In the data rows, 128 means zero.
Here are some numbered points:
[121 155 179 173 122  99  99  64 114 117 163 105 255 216 115  99 108  99] 0
[149 182  81 201 148  80 112  98 116 116 125 145 145  61  98 129 134 149] 1
[124 155  91  83 119  91 160  65 138 117 146  80 255  60 182  99 120 111] 2
[ 97 177 135  51 124  78 149 239 176  89  62 124  72  65 168 134 115 110] 3
[132 102  98  93 154 107 185 102 102 118 149  71 107 227 184 132 154 147] 4
[175 101 155 186 137  95 102  62 102 121 161 103 223 197 108 103 129 123] 5
[116  99 123  46 104  98 158  57 177 103  62 131 255  76 158  97  99 116] 6
[134 184 133  44 126 103 154 145 160 122  62 136  73  74 157 146 138 143] 7
[110 157 127  45 124  86 159 131 128 116  62 129  90  61 149 153 126 142] 8
[213  73  92 175 160 149 107  74 132  96 127 138 118 173  85  92 150 110] 9
[ 97 159  94 195 125 102 101 199 101 122 124 120  66 203  88 148 112 136] 10
[133  73 138  37 118 199 167  50 108 155  62 151 255  97 146 104 110 103] 11
[109 100 125 174 129 155  91 123 124 111 152 199  82 134 127 124 121 151] 12
[123 153 160 165 130 109 107  66 103 134 165 110 255 224 104  94 113 110] 13
[140 187 113  92 149  92 165 107 178 104 144  76 117  79 171 131 146 143] 14
[146 156  88  89 109 106 166  62 142 163 146  70 255 142 184  96 118  81] 15
[160 100  94 191 131 130 107  57 131  88 128 113 153 181  80 112 127 137] 16
[120 153 171 151 128  95 102  57 139 113 158  98 255  61 119  82 101  98] 17
[179 100 112 166 150  84  98  73 133 120 148 185 131  75 107  86 168 118] 18
[102 155 157 168 119 146 114 211 122 116 163  94  82 162  90 157 119 133] 19
[121 154  92 180 125 103  86 190 188  96 125 131  77  88  90 143  97 136] 20
[117 159 130 167 116  82 101 220 183  84 155 184  71  65 123 145  92 118] 21
[169 158 171 175 129 100 105  59 142 170 156 111 186 152 108  99 126 107] 22
[102 153 128 161 120 109 104 178 144 109 155 209  65  61 125 142 135 119] 23
[102 156 121 155 130 142 115 188 116  98 151 178  90 181 114 147 123 143] 24
[139 157 138  23 137 105 159 109 159  99  62 118  91  68 143 139 131 154] 25
[ 92  73  85 100 117 109 177 173 173 103 148  78  88  91 174 138 120 144] 26
[123 154 102 185 126 105  96 209 146 181 123 131  81 163  81 128 142 111] 27
[112 156  95  74 107 150 181  58 124 120 146 100 255 121 181  90 119 108] 28
[ 97 155 110  54 120 107 150 197 148 180  62 135  79 135 165 154 133 127] 29
[116 158 136  53 135 100 140 176 111 116  62 122  85 208 167 139 141 132] 30
[101 154 132 162 140 103 111 169 131 164 141 189  96 158 124 140 102 136] 31
[150 185 128 161 130  91 120  59 117 132 149 204 239 213 123 108 131 122] 32
[160  99 160 166 110 206 128  59 107 172 167 106 255  83 105  93 114 120] 33
[106 157 160 159 110 112 116 186 125 103 168 118  49  54 111 168 124 124] 34
[136 102 123 156 115  97 105  74 118 127 149 184 255 214  94  97 116 123] 35
[ 99 158 154 182 103 109 110 163  99 111 166 111  71 221  82 164 108 126] 36
[145 157 177 165 111  89 139  46 182 110 156  87 255  80 101  91 119 107] 37
[ 96 157  93  79 131 150 168 180 133  95 145  93  70 184 199 141 137 124] 38
[107 100 159 145 120 157 104 189 144 107 156  95  77 177 123 156 108 130] 39
[115  73 132 145 118 101 108 201 189 105 154 199  75  63 119 124 137 138] 40
[104 187 155  30 108  98 141 179 129 108  62 127  89  49 158 163 132 134] 41
[226 100 122 181 132  91 112  62 189  89 156 182 152  77 110  98 121 107] 42
[180 101 163 177 155  96  95  60  86 125 169 108  84 214 108 110 164 120] 43
[118 155  85 204 118  80  80 154 143 122 124 134  67  64  98 166 132 128] 44
[108  73 123 156 126 217  99 195  97 171 152 178  61  82 130 131 130 131] 45
[102 157  89  93 117 200 176 188 119 161 145  87  67  89 184 161 107 112] 46
[150 159 138  46 117 105 145  63 146 110  62 117 247  59 144  83 100 108] 47
[111 157 158 161 130 212 113 170 133 158 167  98  76  92  88 159 139 132] 48
[125 155 146 165 180 105 105  97 107 140 163 101  87 207 105 117 164 141] 49
[126 101 155 168 140 198 118  91 101 177 160 112 157  88 105 137 124 148] 50
[106  73 132  34 111  94 150 181 140 103  62 117  71  77 161 159 116 118] 51
[190 156 154 168 121 142 115  55 137 107 159 101 212 128 104  94 117 105] 52
[126 159 131 170 131  95  95 172 112 127 150 187  70 205 117 141 153 144] 53
[147 159 131  33 145  96 163 126 148 172  62 121  85 147 168 129 157 141] 54
[136  73 173 177 158 147 122  80 129  79 162 103  94 181 110 108 152 122] 55
[119 157 133  36 117  86 144 169 131 102  62 140  74  64 149 159 120 157] 56
[104 157  98 197 119  98  86 151 126 113 125 131  77  68  84 161 131 143] 57
[130 150 148 180 142 147 123  52 118 120 151 182 179 176 132 118 112 130] 58
[145 102 121 174 122  90  94 109 137 115 153 203 116  74 111 138 146 134] 59
[109  73 165 167 112 197 116 143 117 161 159  94  79  88  96 162 122 133] 60
[114 102 149  27 125 101 145 188 138 106  62 126  93  60 148 154 137 127] 61
[109 187  83 188 120  81  91 188 187 113 127 134  72  60  84 167 114 106] 62
[129  73  86 197 129 106  84 109 105 135 123 131 127 203 102 134 129 161] 63
[116 185 154 166 116  93 107 214 123 118 164 106  75  66 112 142 122 123] 64
[116 101 120  36 135 105 155 128 106 111  62 117  91 225 164 125 156 131] 65
[122  73 164 156 124  89 131 178 180  96 161  99  89  79  96 126 122 159] 66
[142 158 168 163 138  85 111 117 149 110 164  98  96  47  84 142 139 132] 67
[118 155 138 162 110 186 114  73  96 115 155 184 255 120 111  77 120 104] 68
[ 95 181 133  54 107  94 154 170 120 116  62 136  69  55 157 165 123 133] 69
[113 153 123  37 123 102 156 140 104 133  62 150 102 200 145 182 121 161] 70
[110 184 138 171 141 130 125 149 145 102 152 192  70 175 122 150 109 145] 71
Which five points above are nearest to each new point? Their numbers follow each, nearest first.
[105 101 127 169 118  99 104 164 137 168 154 198  97 148 115 157 114 143] 31 12 53 24 59
[106 157 107 100 110 192 166 170 109 173 148  78  80  96 174 172 116 137] 46 48 38 29 60
[123  73 125  36 144 117 168 142 106 126  62 147  85 236 148 149 135 130] 65 70 30 54 4
[169  72 105  94 108 125 170  58 102 112 146  60 180 236 174 103 129  99] 4 15 5 28 16
[115 175  80 205 140 102  93 145 162 171 123 128 101 160  90 149 134 161] 27 31 10 57 44
[ 82 100 149  37 114 104 159 166 155 181  62 126  87 160 154 161 115 144] 29 70 54 30 51
[118 158 110  90 106 120 190 238 113 136 144  73  83 205 194 141 132 119] 38 30 29 46 4
[104 101 143  47 131 198 153  54 115 126  62 117 255 121 143  99 102 120] 11 6 28 47 2
[109 157 156 174 144 191 113 113  98 118 158  96  72 124  97 151 150 130] 48 60 19 50 49
[133 156 133  33 102 105 144  62 121 109  62 144 255  49 153  91 115 123] 47 6 2 11 28
[144 179  95  69 142 106 179  71 185 117 146  77 141  67 182 123 136 133] 14 2 25 7 8
[129 194 100  80 102  93 162  63 128 121 150  82 255  66 171  77 117 107] 2 28 15 47 17
[110 156 164 160 110 106 120 162 140 171 175  97  77 141  97 187 119 127] 19 36 39 34 64
[137 152 127 179 106 188 111  60 111 132 149 190 255 136  99  85 108 110] 68 58 33 52 35
[132  73 147  59 104 194 153  60 111 144  62 131 255  95 143  85 116  99] 11 6 47 28 33
[127 102 135 167 119  92 103 189 158 160 158 187  77 157 125 156 109 122] 31 53 27 24 12
[151 156 158 192 164  94 111  88 170  99 170 110  80  77 109 110 179 136] 67 18 59 1 57
[117  73 149 177 119  94  99  89 145 136 156 181 132  71 119 147 113 153] 59 12 18 67 40
[153  99 144  37 151 112 158 108  84 130  62 131  82 213 154 119 150 141] 65 30 70 54 4
[120 100 132  33 103 201 172  55 121 184  62 113 255 109 157  80 111 119] 11 28 6 47 15
[128  73 128 155 136 129 109  98 135 123 152 200 116 165 103 132 143 136] 12 59 63 58 55
[107  73 121 167 129 203 112 173  96 153 151 192  80  97 125 155 127 125] 45 12 60 48 23
[109 189 110  80 125 104 186 157 182 128 140  74  80  79 180 141 102 164] 14 7 26 8 69
[109 159 133 159 140 106 117 151 123 101 157 193  84  57  98 160 127 133] 23 57 34 59 44
[127 155 104  72 137  93 164 139 135 107 143  81  98  50 197 143 128 135] 14 8 26 7 25
[117 153 127 165 132 112 105 185 171 127 160 170  63  78 130 139 158 129] 23 21 40 34 20
[119 159 107  97 112  95 161  65 199 113 147  77 255  59 189  81 107  91] 2 15 28 47 6
[109 191  89  88 123 151 152 207 134 110 145  81  69 186 186 148 117 118] 38 46 30 29 39
[140 153  95  76 149 113 184 101 114 120 149  77  75 213 188 133 137 148] 4 38 65 30 54
[153 100 104  89 130 100 173  64 189 111 144  85 138  53 190 109 127 131] 14 2 26 25 6
[107 100 165 167 130 141 108 161 149 114 164 129  75 124 123 150 112 134] 39 19 12 66 60
[118 159  74 210 133 103 106 172 103 126 127 118  57 205  88 168 109 130] 10 36 27 53 24
[105 101 158 151 105  93 117 203 171 107 165  90  83  69  96 142 114 128] 66 34 64 20 67
[129 153 113 158 139 141 108  84 132 125 153 181 148 133 120 129 126 147] 58 12 59 31 71
[100 152 166 157 116 205 103 209 113 149 164  98  75  90 108 149 111 136] 48 19 60 34 64
[159 151 159 177 115 201 110  48 100 168 165 112 255  91  87 106 121  99] 33 52 68 50 17
[126 155 111  89 138  91 179 141 188 108 144  83  96  69 203 160 143 137] 14 26 7 8 25
[124  73 102  91 140  91 187 119  99 114 146  81 105 208 164 112 152 139] 4 65 38 30 26
[197 100 105  98 133  98 180  73 140 167 146  86 163 150 161  86 137 113] 15 4 22 28 52
[195 126 122  36 118  98 144  70 132 117  62 140 174  62 148 110 125 106] 47 6 25 8 7
[203  73 119  44 168  88 141  68  92 113  62 126 153 212 150  69 144 122] 65 4 54 9 30
[151 102 111  84 164 145 166 105 148  95 147  78  88 168 189  91 176 123] 4 38 65 14 55
[101 151 174 160 117 226 108 180 118 169 163 101  90  90 102 179 118 132] 48 60 19 45 50
[127  73 126  31 117 226 156  67 106 159  62 133 255  80 145  87 104 103] 11 6 47 28 33
[133 157 168 152 131 107 117  92 105 135 163 103 145 218 114 139 125 167] 49 58 43 22 5
[128 101 153 177 143 176 112 127 103 120 164  88  77 123 100 139 143 153] 60 48 55 39 50
[104 157 160 173 130 213 117 151 113 170 161  93  84  88 102 196 129 143] 48 60 50 19 34
[133 185 107  98 131 142 182 143 137 117 148  80  82 140 194 141 134 149] 38 14 46 4 26
[149 179 122 164 150 152 117  97 144  93 154 204 102 181 112 117 154 142] 71 58 12 24 53
[106 155 134 176 155 108 123 172 148 176 153 197  72 147 110 123 137 135] 31 53 71 27 24
[114 160 104  74 131 118 174 185 110 124 147  68  67 231 207 134 121 114] 38 4 30 65 70
[125 101 127 152 169 164 114 119 124 111 147 196  88 162  99 116 154 121] 12 24 71 55 53
[163 100 155 156 113 208 117  63  94 172 166 107 246  92 110  80 104 118] 33 50 68 52 17
[126 100  98 179 133 109 104 138 119 121 124 134  88 197  89 143 131 139] 63 10 53 24 36
[127 154 150 168 132 211 101 158  98 160 161  91  98  98  97 156 128 136] 48 60 50 19 45
[114  73 158 157 113 142 105 186 139 108 161  93  81 194  96 149 126 138] 39 19 36 24 55
[125  73 134  28 110  97 160  58 188  95  62 126 255  76 145 108 119 105] 6 47 11 2 28
[111 152 110 102 125 199 170 201 106 164 144  85  82  84 187 132 122 113] 46 38 48 26 29
[114 160 139 165 143 103 116 196 145 192 154 199  67 169 115 148 112 137] 31 53 27 71 24
[152  73 161 174 148 213 123  80 100 167 164 100 123 105 127  99 133 146] 50 60 55 33 48
[ 97 155 139  56 123 105 158 209 141 176  62 133  61 152 143 145 121 122] 29 30 54 70 69
[ 98 158 119  42 122 107 144 193 137 179  62 127  73 134 146 148 121 145] 29 54 7 30 56
[115 127 117 151 140 158 113  97 141 129 151 190 129 129 113 134 141 144] 12 59 58 31 71
[116 152 101 115 124 102 160  59 137 120 147  88 255  65 188  90 119 110] 2 28 15 17 47
[129 100 101 104 105  95 181  60 137 114 145  82 255  55 204  87 101 107] 2 28 15 6 47
[105 157  91 202 109 213  85 133 128 172 125 133  74 106 102 194 131 132] 48 60 57 45 44
[143  99 125 141 150 110 110 128 108 118 155 198  76 216 114 116 168 127] 53 12 24 49 43
[144 154 169 152 158 121 106  82 153 174 163  98  92 155 103 121 152 131] 49 22 43 55 67
[111 155 172 193 143 210  94 154 118 152 163 102  73  99 100 147 153 141] 48 60 19 50 34
[102 191 147  39 121 137 156 221 119  91  62 131  81 171 159 136 111 117] 30 29 70 38 3
[111  73 158 170 136  98 102 184 172 112 161 104  75  74 101 137 126 126] 66 40 34 67 20
[137 131 111 100 148 109 181 120 104 119 143  91  99 216 173 123 138 127] 4 38 65 30 49
[108 101 180 164 129 156 112 142 129 108 165  91  69 159 100 142 135 136] 39 19 55 60 36
[142 159 100 221 137  89 104  78 142  99 128 141 143  63  92 121 119 146] 1 59 57 18 67
[116 157  80 205 115 107  83 209 145 178 123 138  73 149  85 142 120 127] 27 10 31 20 44
[104 101 110  89 121  90 200 204 118 140 141  80  64 201 184 137 132 120] 38 4 30 26 65
[121 187  96  80 119 202 193  74 104 126 146  93 184 128 188 126 143 134] 28 15 2 14 46
[126  73 120 178 155 154 101 140 133 106 151 174  65 137 120 131 138 157] 12 24 59 71 39
[131 101 137  41 141 144 164 100 111  89  62 112 124 180 140 135 145 135] 65 70 30 54 4
[135 100 158 156 147  81 102 106 150 110 162 102  91  61  94 118 154 133] 67 66 59 18 57
[118  73 155 168 127 134 120 203 112 103 164 103  86 178 112 160 124 122] 39 19 36 24 10
[118 152 111  90 119 149 178 121 130 101 145  76  89 169 167 160 117 149] 38 4 14 46 26
[104 159 123 169 113 200  93 240 104 162 149 193  82  94 110 122 108 120] 45 23 48 24 31
[121 101 142 158 135 160 106 114 123 113 146 186  96 130 117 136 133 151] 12 59 24 71 31
[126  73 139 168 112 105 130  51  98 126 146 193 255 219 122  84  96 109] 35 13 32 5 0
[190  99  93  90 153 190 186  80 102 134 146  87 120 124 195  96 143 107] 4 14 28 46 38
